The rows of X fall into a few groups, and each row is roughly a mix of its group's hidden directions.
X, 103 rows:
[[ 4.56  1.95  2.08 -2.02  0.82  2.38  0.50  1.48  1.69 -0.33  1.95]
 [ 0.31  1.14  5.79  0.97 -1.37 -0.96  1.59 -0.09  2.18  0.68  1.48]
 [ 0.43  3.13  0.54  2.48 -2.34  0.96 -3.47 -0.40  3.18 -1.39 -1.22]
 [-1.28 -0.78  0.70 -1.15  1.19 -2.36 -2.01  5.22  2.39 -0.23 -0.66]
 [-0.45  0.97  5.32 -2.39 -1.17  1.45 -2.74  0.08 -1.23 -0.18  0.92]
 [-1.64  0.49 -0.08  1.60  1.24  0.48 -2.44  2.68 -0.33 -5.12  1.36]
 [ 1.38 -0.53 -0.74 -1.36  2.34  3.36  1.24  0.41 -4.00 -2.95 -0.93]
 [ 3.30  0.21  3.26  0.25 -0.15  0.23 -0.86 -1.41  4.81  0.87 -0.51]
 [-0.88  2.97 -4.63  0.64 -1.34  1.23 -1.92 -1.72 -0.08 -2.38 -1.21]
 [ 2.15 -1.03  0.33 -1.54 -1.05  0.72 -2.64 -1.91  2.53 -1.20  4.51]
 [-2.05 -1.64 -3.39 -0.99 -2.04 -2.37 -3.00  1.58  2.39 -0.57  1.37]
 [ 3.01  0.49  3.97 -0.84  0.13  1.33  0.37  4.10  0.02  1.03  1.74]
 [-1.21 -1.10 -3.11 -0.27 -0.49 -2.75  1.21 -3.58  3.67 -0.71 -0.43]
 [ 3.01  1.09 -0.85  0.78  2.19 -0.39  4.63  0.13 -2.89 -1.19 -0.91]
 [ 1.12  1.43 -0.34 -1.49  1.89  0.99 -1.78 -4.67 -1.71  1.93  2.60]
 [-1.52 -1.21 -1.36  1.94 -3.30  3.22  0.52 -0.92  3.77 -1.61 -0.11]
 [-2.62  2.52  2.85 -0.68  0.25 -0.01  2.79  1.25 -3.46  0.44 -2.29]
 [-0.19  3.51  3.46 -1.80  1.86 -1.86  1.21 -2.02 -2.29  1.77 -0.42]
 [ 1.79 -4.21 -1.90 -0.78 -2.14  0.34 -0.81  3.52  1.01 -0.95  1.93]
 [ 3.74  1.42 -0.51 -0.96 -1.51 -2.58 -1.76  0.66  2.26 -2.95 -2.25]
 [-2.15  0.41 -0.32 -4.08  0.02  2.09 -1.15 -3.79 -1.73  1.72  1.03]
 [ 0.00 -1.42 -1.74  2.23  2.78  2.20 -0.33  0.22 -4.57  1.11  1.90]
 [-0.02  0.19  0.39 -1.40  0.07  3.12  5.27  0.22 -2.14  1.84  0.93]
 [ 2.19 -2.17  3.41 -2.38 -2.27 -1.62 -0.84  1.96  0.98  2.63 -1.24]
 [-2.42 -0.28  0.07 -0.72 -2.92 -0.16 -5.55  0.50  0.36 -1.39  0.69]
 [ 3.81  0.44 -1.24 -3.04  1.22  0.59 -1.49  3.78 -0.20  2.18  0.13]
 [-4.11 -2.45  1.42  1.95  1.91 -2.17  0.93 -1.40  2.21  0.64 -1.83]
 [-0.16  0.18 -3.75 -0.32 -1.04 -1.19  5.14  0.18 -0.61  1.60  1.57]
 [ 1.98  1.50  3.73 -0.83 -0.27  3.55  2.47 -1.19  0.76  1.08  2.43]
 [-0.76 -1.12 -4.30  0.29  2.28 -1.83  1.99  2.48 -0.76  2.95 -0.58]
 [-1.91  0.41  1.20  1.81  2.51  2.20  0.31  3.84 -3.55 -0.31 -1.17]
 [ 1.42  0.36 -4.12 -2.53 -1.37  2.53  2.82  0.09 -0.92  2.37 -0.56]
 [ 2.92  2.42  2.20 -2.50  2.43 -0.28 -1.21 -2.51 -1.30  2.27  1.58]
 [-3.15 -1.62  2.29 -1.76 -2.13 -3.24 -3.11  0.76 -0.19 -1.16  1.03]
 [ 3.23  0.28  1.32  0.33  0.59  1.53 -4.09  0.14  3.76 -1.40  0.84]
 [ 2.79 -0.48 -3.61 -2.28 -0.48  2.47 -3.09  1.62 -0.29  0.93 -1.70]
 [-0.56 -0.21 -1.77 -4.14  2.15 -0.29  2.14  3.75  1.57 -0.38  1.41]
 [-1.12  1.93  0.59 -0.16  1.41 -0.26 -2.53 -3.88 -0.13 -2.37  3.75]
 [ 0.96  3.71  4.54 -1.20  0.44  0.62 -0.31 -2.88  1.37  0.94 -0.25]
 [ 1.69  0.57  4.74  0.35  0.33 -1.15  3.29  2.71 -0.18 -1.07  1.41]
 [-0.12  0.13 -5.08 -1.04 -2.87  0.03 -3.61 -0.19 -0.32  0.48 -0.16]
 [ 2.07  1.31  0.50 -2.44  1.79  1.56 -0.38 -2.45 -3.12  3.76  0.81]
 [-1.69 -4.15 -0.34 -1.43 -2.58  1.01 -2.46  1.83 -2.69  0.03  1.44]
 [-0.48  0.16  0.97 -2.98  0.50  1.60  0.12  1.14 -5.25  0.30  2.59]
 [ 5.35 -2.03  0.29  1.38  0.61 -1.40  2.59  0.73 -0.06  2.06  0.06]
 [-3.41 -0.14 -3.50  3.17  0.88 -2.43  1.61 -0.36 -0.30 -1.91 -1.24]
 [ 0.31 -1.43 -4.04 -1.58  3.02 -0.84  2.94  2.09  0.48  0.61 -2.05]
 [-3.28 -1.48  1.71  2.46 -1.51 -3.20  1.12  0.54  0.92 -3.39  0.51]
 [ 3.33 -0.59 -0.60  4.46  0.98  0.36  3.60 -1.07 -0.42  0.48 -1.16]
 [ 1.64 -0.87  2.28 -2.67 -0.40 -1.98 -3.09  2.80  2.67  1.98  0.51]
 [ 1.45 -1.43  1.36  1.35 -0.47 -2.40 -3.47  1.08  4.30 -1.01 -1.41]
 [-1.50  1.57  3.90 -0.27  1.70 -2.53 -2.72  1.88 -1.96 -1.97 -0.77]
 [-1.34  1.58  0.97 -0.50 -0.43  0.04  3.93 -1.16 -2.00  3.47 -3.18]
 [ 2.18  1.83 -1.11 -2.27 -4.12  1.94  1.62 -1.19 -1.66 -2.44  0.75]
 [ 1.11  2.91  2.03  1.27 -2.18 -2.88 -2.96 -0.68  1.80  1.35 -2.42]
 [ 1.23 -0.46  1.86  1.56  2.18  3.23 -3.09 -3.84 -0.28 -0.97 -0.65]
 [-1.20 -2.61 -0.21 -4.79  0.85 -2.70  1.45  0.15  1.63  0.95  1.91]
 [ 1.02  0.95 -2.27 -2.06 -2.69 -2.27 -2.77  3.20 -0.17 -2.22 -1.42]
 [ 1.14  2.34 -1.91 -0.74  2.41  2.78  0.86 -3.48 -2.27  1.89  1.59]
 [ 0.76  0.03  0.83 -2.23 -3.90  2.68  1.24  1.13  1.36  2.68  2.84]
 [-0.98 -0.44 -0.63 -1.07  0.67 -0.84 -5.42  1.79 -1.95  1.85 -2.22]
 [-3.24 -0.64 -0.81  1.86  0.54 -3.56 -2.68 -0.79 -0.41 -3.53  0.40]
 [ 0.47  0.03 -2.34  1.71  1.91  0.96 -4.18 -2.24  1.42 -2.30  2.37]
 [-2.90  0.79 -2.17  0.22  0.48  0.61  4.20  0.60 -0.31 -3.79  1.31]
 [-0.70  0.36 -3.33 -3.64 -0.18  0.34  3.44 -1.08 -0.50 -1.88  2.57]
 [-2.44  2.34 -1.32  1.96 -2.31 -1.31 -1.22 -4.17 -0.47  2.16 -0.90]
 [ 1.68  1.81  1.85  1.19  2.18  1.86 -1.72  3.72 -0.01 -0.49 -3.53]
 [ 1.93  0.39  0.03 -0.60  2.75  3.84  1.72 -1.03 -2.55  3.36 -0.48]
 [ 2.22 -3.60 -0.10 -2.01 -0.80  0.83 -2.51  3.44 -1.99  1.77  0.29]
 [ 0.29 -2.41 -1.56 -0.31  0.12 -3.99 -2.40 -0.52  0.90 -1.98  3.66]
 [-1.53  1.08  3.89  1.32 -2.70  1.43 -0.95 -4.05  0.19 -0.53  1.11]
 [ 0.34 -0.68  2.53 -0.67  1.54  1.21  3.45 -0.04  3.58  3.55 -0.19]
 [ 1.04  1.27  2.70  2.50  1.39 -2.24 -3.99  0.52  0.83  1.56 -2.46]
 [-1.22  1.48 -1.01  0.07 -0.87  2.11  3.29 -0.18 -3.32 -3.45  2.21]
 [-1.81  1.37  2.64  3.92  2.15 -0.75  0.15 -1.81 -3.04  1.78 -0.36]
 [ 2.66 -0.04 -2.47  4.52  1.54  0.24  0.45 -0.36 -0.59  1.09 -3.26]
 [-2.15 -0.73  0.37  1.15  1.94  0.44 -4.91 -1.53 -1.48 -2.74 -1.36]
 [-4.39 -1.99 -1.15  1.69 -2.37  1.10  0.80  0.96 -1.82  0.42 -3.05]
 [ 5.13  0.68 -0.98  3.05  0.71 -2.20 -2.19 -0.12 -0.39 -1.05  0.26]
 [ 3.43 -1.68 -0.55 -1.46  1.10 -0.07  4.49 -1.78  0.60  2.05  1.54]
 [ 1.93 -0.83  2.53  0.59 -2.95 -2.39 -1.95 -2.81  3.21  0.85  0.50]
 [ 0.71 -1.44  0.17  4.06  2.59 -0.43  4.19  0.24  1.44  0.51 -1.64]
 [-3.02  2.57 -1.44  1.52  0.98  3.14 -2.23 -2.47  0.18  0.19 -2.57]
 [ 0.08 -0.95 -1.85 -1.63 -1.22  1.26  4.06  2.60 -1.63 -1.52  3.20]
 [-0.86  0.74 -2.36 -0.68  0.22  1.72  4.79 -2.54 -1.28 -1.98  1.81]
 [ 3.55  2.99 -2.52  1.54 -0.91  2.83  2.34 -1.13  0.48 -1.49  0.53]
 [-4.50 -1.13  0.44  0.88  0.89 -0.17 -3.48  0.22  0.98  3.46 -0.43]
 [-1.88  0.29 -5.04  2.70  1.14  1.05  2.47 -1.36 -0.86 -0.03 -1.09]
 [ 0.88  1.64 -2.77  1.01  2.28 -0.17  2.73 -1.35 -2.50  2.32 -3.21]
 [ 0.59  0.10  1.49  0.39  2.40 -1.56 -3.49  4.15 -1.48 -2.37 -0.63]
 [ 5.01  1.33 -1.58  0.79  1.28  1.17 -0.43  2.69  1.75  1.75 -1.42]
 [-3.75 -0.63  1.08  3.37  1.79 -2.76  1.87 -1.36 -0.98 -0.10  2.10]
 [ 1.98 -3.95 -1.94 -1.15 -0.88 -3.06  0.87  3.35 -0.31  1.25  0.36]
 [-0.97 -2.24 -0.21 -0.67  1.37 -2.02 -3.52  1.69 -4.39  1.12 -0.64]
 [ 3.75  1.43  0.30  4.07 -1.30  0.55  0.28 -1.74  3.06  0.10 -1.15]
 [-2.00 -1.67  4.70  0.28  2.57 -0.06  0.01  2.10  1.53  2.39 -0.74]
 [ 3.32  2.53  1.41 -0.49  0.53 -0.07  3.10  1.86 -1.12  2.36 -2.96]
 [ 0.24  0.28  1.25 -0.62  2.52  4.65  0.44 -2.84 -1.92  0.13 -2.55]
 [ 0.33  0.72  2.11  0.31 -0.63 -1.54 -4.47 -1.38  3.53 -0.92 -2.34]
 [-4.36  0.37 -2.15 -2.72 -2.00 -2.09  2.36  1.68  0.08 -0.24 -0.79]
 [-0.50  0.32 -1.55 -0.80 -3.79  0.92 -4.63 -2.39  1.48 -0.59  0.50]
 [ 2.88  3.41  1.75 -0.49 -3.06 -1.63 -1.78  1.85 -0.13  0.79 -2.47]
 [ 0.71 -0.27 -2.74 -1.30 -0.54  1.88  4.76 -0.41 -2.09  2.74  0.47]]

Here is one row of each group, with its name. Which group are the others in?
[-1.85  0.83 -0.78  1.41 -0.90 -3.74 -3.03 -1.58 -0.04 -3.84 -0.81]
Z
[ 1.68 -1.12  3.13  2.65 -3.74 -1.92 -0.50 -1.76 -1.88 -1.18  1.32]
D
[ 1.25  3.50  0.93  0.50  3.41  3.25 -2.06  0.84 -0.95 -2.28  0.64]
S

[-1.69 -1.07  4.68 -1.14 -2.08 -1.67 -2.56  2.26 -0.10 -1.61 -0.17]
S
[ 1.15 -0.23  0.31  1.85 -1.92  2.97 -0.89 -0.56  4.88  0.40 -2.45]
S
[-1.68  0.00  4.07 -2.94 -0.64 -1.84 -1.23 -0.07 -3.68  0.88  0.94]
S
[ 3.28  1.99 -0.14  1.29  0.44 -3.67  1.73 -0.41  2.58  1.43 -2.58]
Z
[ 0.25 -1.88 -2.73  0.03  2.08 -0.79 -1.53  0.88 -4.48  2.01 -2.33]
D
[ 4.59 -2.34 -0.59 -2.57  0.21  0.35 -0.58  2.91 -0.48  1.71  1.73]
S
[ 2.18  0.98 -3.23  2.79  0.53  0.38  1.35 -2.82  3.17  0.43 -2.06]
D
[ 3.42  1.07 -1.45 -0.77  0.37  0.90 -2.44 -1.72  3.14  3.25 -1.66]
D
[-0.76 -0.63 -0.89 -0.21 -1.91  3.38 -4.31 -2.63  0.85  2.17  0.90]
Z
[-2.17  0.16  1.00  2.19 -0.52 -4.66 -0.98  1.40 -0.95 -3.06  1.71]
Z
[-2.47 -0.46 -3.18 -2.57 -0.21 -0.07  3.50  0.39  1.76  2.85 -1.38]
Z
